In the data rows, 128 means zero.
Here are some points, each followed by its number:
[191 161 210 124 183 140 122 177 122 108 135 115 135 118 201 129] 0
[131 115 141 136 127 134 136 138 126 118 139 129 117 117 140 120] 1
[102 138 101 100  78 141 161  75 143 138 109  98 141 147  78 132] 2
[138 144 147 138 132 113 131 124 149 135 124 115 124 118 132 119] 3
[151 164 153 130 141 121 127 131 140 120 125 117 133 135 128 139] 4
[144 169 120 123 133 127 143 162 142 121  69 190 161 160 124 136] 5
[159 174 119 105 160 135 138 163  80 114 135 134 155 157 159 118] 6
[126 112 131 157 107 122 137 143 125 106 117 144 114 123 112 128] 7
[119 109 114 149 106 132 143 144 128 102 121 148 117 121 107 127] 8
[180 188 154 142 150 126 109 123 109 122 103 116 146 109 146 137] 9
[148 138 174 138 140 132 112 138 152 122  90 124 141 118 133 142] 10
[129 107 135 145 107 132 128 124 122 124 149 121 107 104 127 132] 11
[153 161 166 132 140 134 113 142 126 106 129 124 138 142 152 136] 12
[116 110 126 116 134 117 137 144 128 118 103 152 137 161 112 121] 13
[146 138 128 156 124 120 125 134 115 118 116 119 129 107 123 127] 14
[147 163 141 146 124 141 114 123 132 141 147 105 130 104 150 127] 15
[103 123 142  54 181 114 107 127 136 209 196  85 127 162 177 122] 16
[110 129 108 113 124 129 131 154 128 131  98 185 157 158 117 142] 17
[146 126 108 139 107 135 145 108 108 115 123 135 120 117 121 131] 18
[136 140 141 136 117 133 125 114 152 136  94 130 135 116 117 145] 19
[ 61   4 142 133 208 103  37 144 156 113 213  69  89 103 121 125] 20
[106  87  89 133  87 142 160 126 128 116 114 153 112 109  95 130] 21
[137 140 139 113 177 124 130 201 121  79  83 204 164 185 150 118] 22
[164 174 168 127 156 137 111 147 118 126 132 106 145 126 174 132] 23
[111 151  68  92 148  83 149 134  67 158 153 153 155 195 159  63] 24
[121 104 135 133 126 126 117 146 119 130 154 145 113 132 126 138] 25
[138  87 142 129 172 147 114 198  98  78 174 165 117 135 174 121] 26
[174 197 155 128 159 141 112 150 110 124 123 137 159 138 177 126] 27
[ 87   9 172  54 227  92 112 116 185 198 213  70  65 118 141 134] 28
[141 175 109 105 177  96 130 137 112 151 134 135 146 158 162  92] 29
[125 119 141  90 132 141 153 122 153 161 152 122 110 131 140 133] 30
[135 153 103 140 107 137 133 123 111 120 107 140 139 121 121 137] 31
[139 105 131 131 127 142 143 157 101 112 154 128 110 103 148 124] 32
[142 117 135 110 160 123 144 167 116 104  95 167 141 153 139 124] 33
[143 136 133 156 116 121 129 122 118 103 103 135 137 128 112 134] 34
[114 110 119 121 103 132 137 104 135 127 120 119 121 129  97 140] 35
[153 168 166 134 143 127 113 151 122 113 123 125 141 139 150 133] 36
[100 126  99 117 106 130 126 110 123 129  89 139 158 154  85 148] 37
[140 138 136 135 113 136 147 124 146 117 111 137 127 122 129 130] 38
[123 174 118 123 131 119 109 125 137 148  92 134 166 160 122 136] 39
[152 160 132 147 124 125 129 134 119 120 125 123 131 121 131 131] 40
[136  98 155 174 113 134 113  97 134 133 190  59  71  43 152 120] 41
[ 88  54 119 154  72 142 135  99 174 134 142 113  80  73  91 134] 42
[152 125 123 117 141 146 141 143  74 107 162 141 122 130 159 119] 43
[135 134  99 134 109 139 144 117 104 109 107 158 144 143 105 130] 44
[136 190 138 131 135 106 105  98 152 154  66 144 167 162 106 150] 45
[148 159 138 145 123 147 116 116 127 138 143 106 123 103 162 123] 46
[119 103 140 155 120 121 117 118 151 128 131 128 103 124 129 115] 47
[157 166 139 117 155 114 123 120  95 143 142 108 146 134 158 115] 48
[152 124 151 110 164 120 143 161 117 102  92 157 139 152 139 120] 49
[146 140 134 114 177 121 128 194 122  86  79 206 164 183 152 120] 50
[144 108 164 152 154 112 106 128 120 130 160 112 100 107 168 115] 51
[109 110 156 130 111 129 115 113 170 126  89 130 137 139  94 147] 52
[114  80 110 122 127 134 156 140 122 108 149 141 105 119 129 109] 53
[123  98 122 130 108 129 146 128 151 140 118 120 108  89 106 141] 54
[111  78 147 146 181 111  74 146 147  90 137 139 123 130 120 133] 55
[116 110 107 122 107 148 142 113  99 128 172 110 110 116 130 119] 56
[ 99 123 142  65 183 108 106 118 136 213 197  76 123 155 170 117] 57
[154 155 123 126 141 124 144 109 120 134 141 111 117 115 140 113] 58
[155 185 115 167 126 128 102 135  99  86  91 133 166 131 134 104] 59
[104 100  94 121  94 133 146  97 123 135 142 124 121 126  96 134] 60
[105  88 158  66 196 109 115 148 155 171 154 125 124 169 153 127] 61
[116  82 105 103 119 146 169 168 106 102 137 175 117 139 122 125] 62
[119  81 138 124 141 107 149 109 189 128 125 123  86 106 113 113] 63
[131 137 125 139 125 123 135 121 131 132 151 115 112 108 131 116] 64
[129 127 121 138 125 126 121 134 111 109 110 144 134 138 118 126] 65
[112 114  90 121 104 137 132  96 108 141 142 129 125 126 109 137] 66
[140 131 122 123 122 154 136 123 109 124 149 131 127 114 150 128] 67
[112 108 125 128  98 137 131  96 141 131 112 126 125 129 100 142] 68
[139 129 134 151 122 126 121 126 120 109 108 127 129 111 115 134] 69
[139 106 159 171 110 135 113 102 136 134 187  54  73  40 145 124] 70
[151 169 120 124 127 135 132 122 120 135 105 125 144 119 136 138] 71
[114 116 115 120 116 133 135 136 128 127 119 140 133 129 113 133] 72
[147 147 148 150 126 125 123 132 131 120 111 134 132 115 127 134] 73
[131 173 119 118 122 108 143  98 135 166 105 106 145 139 111 127] 74
[119 124 151 151 104 115 118  97 161 144 119  94 115 115 101 137] 75
[143 132 126 158 113 122 124 134 114  99 106 131 128 123 109 122] 76
[ 82  71 111 142  79 145 124 108 155 129 139 126 109 115 107 122] 77
[ 71  81  77 126 121 104 117 139 132 110 104 193 143 187  86 115] 78
[142 133 128 136 125 135 141 119 130 125 124 131 123 122 130 128] 79
[130 110 105 106 114 143 164 114 126 141 154  97 107  93 129 123] 80
[107  93 123 145 150  77 139 103 188 134 145 118  76 114 110  89] 81
[ 96 111  96 104 111 130 153 134 128 125 111 172 147 174 107 123] 82
[132 145 121 130 123 126 122 104 136 153 105 104 142 115 111 144] 83
[ 96 105 122 144 112 123  97 129 129 114 123 143 144 160 122 106] 84
[156 114 176 127 160 141 150 164 125  95 162 114 104 108 176 105] 85
[122 161 119  99 146 113 135 138 133 120  68 182 184 197 110 135] 86
[136 143 117 124 139 120 133 133 116 117 123 130 135 138 137 115] 87
[103 147 107  98  81 140 155  81 143 139 105  95 147 145  88 134] 88
[106 100  96 109 109 141 151 125 114 132 151 125 115 127 121 121] 89
[111 110  73 106 109 138 156 129  47 129 183 132 132 146 154  88] 90
[115 107 101 139  85 138 145 117 121 132 156 117 104  98 123 121] 91
[175 187 153 112 170 134 126 141 126 136 113 124 146 129 163 136] 92
[112 105 107 117 103 149 145 118  95 127 162 116 119 127 130 127] 93
[126 123 127 141 121 120 118 123 138 127 133 114 119 112 121 121] 94
[113 132 126 130 117 126 114 122 139 136 107 134 141 129 111 140] 95
[119 132 127 118 116 137 126 127 125 131 118 137 146 144 128 137] 96
[165 168 137 119 154 134 120 139 100 127 137 128 142 131 163 129] 97
[155 165 139 142 132 130 122 122 122 136 119 122 133 115 131 139] 98
[118 128  90 114 121 122 154 147 108 107  81 187 158 176 102 128] 99
Which point above is nearest to each new point? Its number follows each.
[188 187 166 115 179 119 128 142 125 126 103 116 149 130 167 128] 92
[139 138 142 125 132 131 121 134 126 128 109 154 144 149 132 142] 96
[ 60  99  34 115 103 115 116 128  93 154 116 194 158 176  79 134] 78
[184 157 205 120 173 149 121 170 118 100 125 116 131 122 198 129] 0
[135 117 171 156 107 124 121  94 183 138 118  87  98  78 113 136] 75
[ 95 135  88 110  92 142 129  94 131 150 102 134 152 158  90 146] 37
[ 72  97 112 161 117 117  72 154 121 121 136 158 147 164 120 113] 84
[126 107 142 136 132 134 119 146 125 127 146 142 120 135 130 133] 25
[165 170 135 100 176 128 136 176  94 102 100 165 163 155 172 118] 6
[114  93 187  42 200 108 146 140 195 194 159 109 104 159 145 138] 61
[139 152 124 103 161 109 124 156 119 118  69 186 174 191 129 132] 86
[145 158 116 104 150 120 142 138 112 128 111 147 150 152 134 126] 87
[137 139 109 161  84 147 146 100 108 115 156 113  99  88 118 125] 91
[117 135 164 164 117 115  97 126 180 127  82 129 136 131 105 143] 52
[135 116 146 137 131 140 136 136 125 111 137 129 121 117 142 113] 1
[107 140 119 152 137  97  92 120 143 151 139 102 122 116 113 124] 94
[136 133 122 138 124 128 135 122 137 136 153 112 104 103 139 114] 64
[127  84 112 114 127 145 166 166  85  78 147 163 122 148 137 109] 62
[152 148 158 157 130 118 126 129 139 106 105 125 131 124 134 128] 73
[109  93 117 123 108 134 142 133 125 130 118 151 124 130 109 129] 72
[151 113 142 118 205 107 148 156 168  67 150 142 103 135 158  86] 85
[134 145 143 136 133 119 130 123 140 130 121 114 123 118 135 122] 3
[124 110  80  95 108 148 163 117  62 122 159 138 129 146 144 116] 90
[ 57  12 148 136 207 101  29 144 160 104 206  71  94 108 125 121] 20
[151 115 150 110 217 133 127 197 158  45 172 173 103 151 172 105] 26
[137 140 148 134 131 115 132 122 143 133 121 112 121 122 135 121] 3
[106 117 108 159 122 108  92 148 114 137 145 145 122 130 115 130] 25
[101  73  84 133  77 145 159 121 121 114 138 160  98 118  94 131] 21
[108 136  86 105 120 121 144 144 114 123  76 173 169 180  94 135] 99
[152 190 161 126 145 115 115 116 135 133 107 104 151 153 123 141] 4
[105 108  92 142  81 139 134  96 121 138 158 104 109  99 113 129] 91
[118 118 102 110 113 143 164 110 117 146 161 100 104  89 129 121] 80
[ 80  76  45  95  81 133 170  84 107 154 119 142 123 137  64 137] 60
[110 124 106 110 128 129 136 160 126 132  93 184 151 167 112 134] 17
[133 170 103 126 118 136 129 126 120 132 115 158 151 136 121 136] 31
[182 174 177 149 158 132 109 144 124 136 144 104 119  89 179 135] 23
[ 76  65  46  94  76 131 174  80 116 154 126 133 113 125  59 141] 60
[132 141 147 146 112 129 116 126 148 136 101 133 136 128 118 148] 19
[122  98 130 144 115 132 119 126 125 127 157 120 106 105 126 137] 11
[142 145 116 115 149 124 132 134 114 120 117 132 145 143 139 116] 87
[111 101 113 114 137 115 133 140 126 119 106 157 141 157 112 124] 13
[118  84 120 113 120 135 133 131 107 128 121 138 125 125 117 139] 72
[ 76  73  48  90  90 132 166  94 117 146 124 136 122 133  62 141] 60
[ 84  29 173  72 228  87  75 134 161 183 196  79  96 140 165 115] 28
[137 131  92 100 129 153 162 145  70 119 175 133 126 125 152 117] 43
[116 154 103 113 108 118 144  97 137 159 110 101 138 132 107 118] 74
[131 173 113 125 121 103 137  92 143 168 106 105 146 134 109 131] 74
[114 101 126 118 115 128 145 133 132 125 122 140 125 133 108 136] 72
[130 116 109 128 106 153 137 131 103 135 166 110 107  96 146 121] 56
[124 122 137 149 100 131 124 100 145 151 131  96 111 100 111 143] 75
[164 142 174 121 163 118 127 166 136  95 104 144 136 154 151 121] 49
[124 124 138 146 103 130 130 107 149 136 127 121 115 107 119 133] 94
[107  70 125 187 152 113  68 156 124 114 211 141  81  98 163 100] 51
[ 85  65 110 140  86 146 133 110 148 132 149 129 101 114 108 126] 77
[107 119  94 144  70 148 146  91 111 145 184  84  92  83 106 135] 91
[132 148 123 128 121 131 121 100 132 153 107 111 140 119 112 144] 83
[119 103 136 146 116 137 124 119 123 130 146 114 112 101 132 137] 11
[158 187 116 125 132 135 139 135 117 115  92 151 152 138 137 122] 71
[185 186 167 120 185 117 118 136 127 130 100 118 141 128 164 129] 92
[128 107 148 140 112 145 117 121 120 121 151 102 114 108 139 120] 11
[151 191 120 162 126 128 109 132  98  87  86 129 169 135 131 115] 59
[132 144 152 145 115 132 113 126 156 141 105 133 134 119 119 150] 19
[113 136 134  60 152 126 147 108 140 190 142 115 137 159 145 130] 30
[192 164 211 123 181 143 124 176 116 104 123 119 143 130 198 128] 0
[113 114 138 144 120 125 110 126 156 130 111 147 130 129 116 143] 95
[146 112 142 114 200 107 149 159 162  72 152 148  98 135 156  84] 85
[112  90  90 130  90 144 163 130 126 123 120 156 110 115  96 128] 21
[100  85  81  83 119 126 171 150 118 115 105 191 137 171  99 125] 82
[111 135  72 132 123 108 125 140  91 102  91 188 167 184  97 120] 99
[133 109 168 158 110 141 124 124 146 114 147  85  94  78 133 135] 11
[ 96 107 131 139 107 125 112 115 165 128  99 142 130 140  95 137] 52
[125 150 129 121 129 125 115 127 129 142  91 143 160 153 109 147] 39
[ 94  82  92 113 129 102 174 121 158 126 142 144  96 137 100  92] 53
[145 174 127 112 116 109 139  80 138 162  80 116 153 151 116 132] 74
[148 105 162 145 159 119 102 142 128 123 175 115  98 108 171 117] 51
[147 128 176 139 132 135 107 143 154 116  92 129 136 121 132 151] 10
[137 168 126 120 139 123 116 129 132 141  83 158 165 164 118 148] 39
[142 141 137 139 117 135 126 110 147 136  94 127 138 116 120 143] 19
[135 174 101  94 188  76 134 123 124 147 137 141 140 184 151  79] 29
[104 105 155 137 102 127 115 114 165 130  86 129 135 144  99 145] 52
[130 110 147 131 129 142 124 134 129 116 144 127 120 122 144 124] 1
[117  75 133 106 131 129 177 139 143  97 139 134 103 136 125 109] 53
[ 98  74  83 133  84 144 162 114 123 119 135 163 101 124  95 132] 21
[146 161 152 134 135 124 125 128 133 122 117 126 137 134 127 139] 4
[108 114 148 138 109 124 116 113 165 125  89 134 133 139  91 144] 52
[112 152 152 168 224  80  56 137 255  63  89 154 132 159  91 123] 55
[122 141 181 174 156 112  76 126 227 109 100 106 121 113 120 128] 10
[143 145 104 132 123 130 140 133 110 106  90 156 145 140 109 133] 44
[117  91 109 117 127 132 151 152 118 110 140 135 115 122 132  99] 53
[107 148  76  92 150  85 152 135  69 158 149 158 154 201 156  64] 24
[118 129 150 142 102 123 114 103 162 145 114  99 119 119 102 143] 75
